Questions about the table below.
1) Which number is the bottom entry of the column that holds the smallest entry?
2) Which number is the top-right entry?
3) Which number is the first entry in the row that holds the smallest entry?
4) Which number is the entry just right of 118?
5) Which number is the entry just right of the largest entry?
6) Which number is the 2nd smallest entry?
7) Which number is the first entry, reading row by row?
8) Which number is the entry just right of 120?
[[128 111 155 118 121 145 133]
 [136 127 126 117 137 134 129]
 [129 129 133 121 126 125 127]
 [110 117 117 133 120 130 114]
 [144 137 125 108 127 143 142]
 [136 127 126 117 137 135 129]]
1) 117
2) 133
3) 144
4) 121
5) 118
6) 110
7) 128
8) 130
